In the rows, zero is written as 128.
Rows swapped in pairs by one turn or mirror: which row each one swaps with
The rows were stretched afterwards, more along some directions than others.
z312: [71,113,155,132,123,133,128,119,118,91,116,103,88,149,148,131,127,153,142]
z641: [119,154,133,134,133,130,136,99,96,134,122,113,126,112,139,115,147,132,141]
z422: [110,135,127,118,123,111,141,133,122,106,143,135,132,116,124,132,112,132,136]
z109: [77,116,127,119,140,161,111,121,115,83,93,94,116,125,143,158,113,128,123]
z393: [119,123,136,126,127,134,136,147,138,115,125,117,151,106,144,135,108,124,129]
z769: [130,123,112,135,124,134,134,116,116,120,109,124,151,116,131,120,143,122,130]
z414: [107,97,123,131,135,151,116,152,125,111,106,109,149,116,145,130,98,123,117]
z428: [62,127,134,123,141,157,106,93,75,91,89,98,102,128,135,144,147,110,132]
z187: [105,129,116,135,120,142,118,105,132,102,108,119,130,128,138,148,130,118,139]
z120: [97,97,165,143,122,148,121,125,118,72,120,99,132,127,142,108,157,108,147]
z579: [135,130,141,146,118,106,145,130,144,107,142,137,142,120,129,109,132,132,147]
z377: [114,130,127,140,123,138,136,115,131,106,107,111,135,120,124,161,104,136,130]
z397: [74,115,108,128,131,143,111,101,77,98,90,114,112,137,143,141,116,124,125]
z445: [91,121,131,133,107,121,135,102,111,91,104,118,117,145,132,129,162,132,158]
z589: [92,121,130,145,149,155,130,120,114,115,117,105,128,108,135,129,114,138,121]
z647: [105,133,120,118,116,131,131,136,154,106,121,119,143,117,147,145,83,141,130]
z975: [70,143,132,140,136,124,122,101,77,102,100,114,95,130,132,150,126,133,124]
z355: [98,111,167,128,133,149,116,103,94,86,112,105,137,121,139,88,165,102,156]
z363: [86,120,146,138,109,132,128,99,116,80,101,114,113,143,129,145,149,122,153]
z368: [70,124,140,115,146,147,108,109,110,118,108,114,89,135,146,142,128,135,133]
z921: [108,113,152,141,124,138,121,111,108,78,114,106,145,110,134,89,144,110,146]
z25: [70,128,151,126,148,138,110,103,88,107,111,108,90,134,154,117,137,133,147]
z675: [67,114,132,112,116,126,130,121,97,95,109,117,89,151,135,134,142,159,145]
z767: [75,106,131,139,139,164,116,103,81,92,100,86,113,127,140,121,127,127,132]
z604: [110,129,171,124,136,140,132,107,108,98,133,114,134,113,141,89,177,108,152]
z158: [97,129,142,157,125,113,140,122,109,118,121,126,100,138,124,143,136,147,138]
z360: [57,124,141,120,133,146,113,110,84,101,86,113,88,138,141,169,127,127,126]
z996: [101,118,131,125,119,133,122,116,119,114,100,112,139,121,159,100,151,114,144]
z47: [78,118,155,109,141,144,103,128,115,87,117,106,114,131,152,123,131,114,144]
z553: [112,140,138,162,124,127,136,106,125,78,126,111,145,111,109,112,153,120,148]
z593: [66,110,144,151,119,144,118,90,85,88,99,107,103,145,136,123,168,120,148]
z685: [92,116,147,116,147,149,100,140,110,98,118,112,124,126,148,137,112,114,140]
z231: [90,113,144,120,148,141,108,135,99,106,120,109,102,135,140,117,122,137,129]
z984: [101,118,121,108,143,137,101,146,117,112,110,111,135,126,164,133,99,121,125]
z560: [134,118,99,114,137,144,117,147,118,127,130,115,144,108,138,131,112,122,124]
z956: [75,123,137,132,132,129,120,112,104,99,116,116,79,146,136,141,132,143,139]
z415: [132,131,101,102,129,130,118,134,120,139,116,127,138,116,143,138,121,129,119]
z52: [82,98,131,110,147,166,110,129,95,88,108,96,124,122,143,119,126,116,126]
z582: [120,125,128,137,135,133,129,141,155,137,124,115,114,128,153,150,114,152,129]
z3: [127,124,145,138,133,113,140,147,138,126,139,128,121,125,131,124,132,143,138]
z382: [79,129,126,112,120,117,137,134,120,110,127,133,101,130,131,143,113,153,125]
z465: [108,122,158,125,132,120,127,128,110,91,131,118,112,135,144,114,142,130,142]
z371: [111,129,156,122,134,127,131,117,116,130,121,120,125,126,150,110,131,137,147]
z818: [102,110,103,136,135,147,123,134,118,120,101,116,139,115,128,144,100,131,113]
z141: [91,100,123,132,123,145,117,132,101,80,110,102,123,116,137,126,100,128,134]
z696: [74,131,165,141,128,135,127,107,93,107,108,88,86,124,145,130,128,147,126]
z866: [61,104,120,123,130,145,122,126,90,92,97,106,96,139,134,159,103,133,123]
z204: [62,108,112,116,131,155,112,127,110,103,106,90,122,139,150,149,92,143,135]
z971: [93,149,122,130,117,116,135,104,101,118,121,132,111,120,135,126,118,144,137]
z248: [134,130,113,104,120,135,133,146,139,111,131,118,155,112,142,131,114,129,135]
z45: [101,113,142,112,152,165,117,130,121,97,120,98,126,115,135,142,132,114,131]
z366: [109,147,107,132,128,113,134,119,127,135,126,133,124,125,137,127,114,156,131]
z800: [113,145,119,142,130,125,125,117,120,138,115,128,123,123,134,145,122,143,130]
z334: [141,131,115,130,128,129,141,142,138,121,128,114,154,98,141,127,109,129,122]

z921 swaps with z445
z696 swaps with z204
z553 swaps with z996
z769 swaps with z579

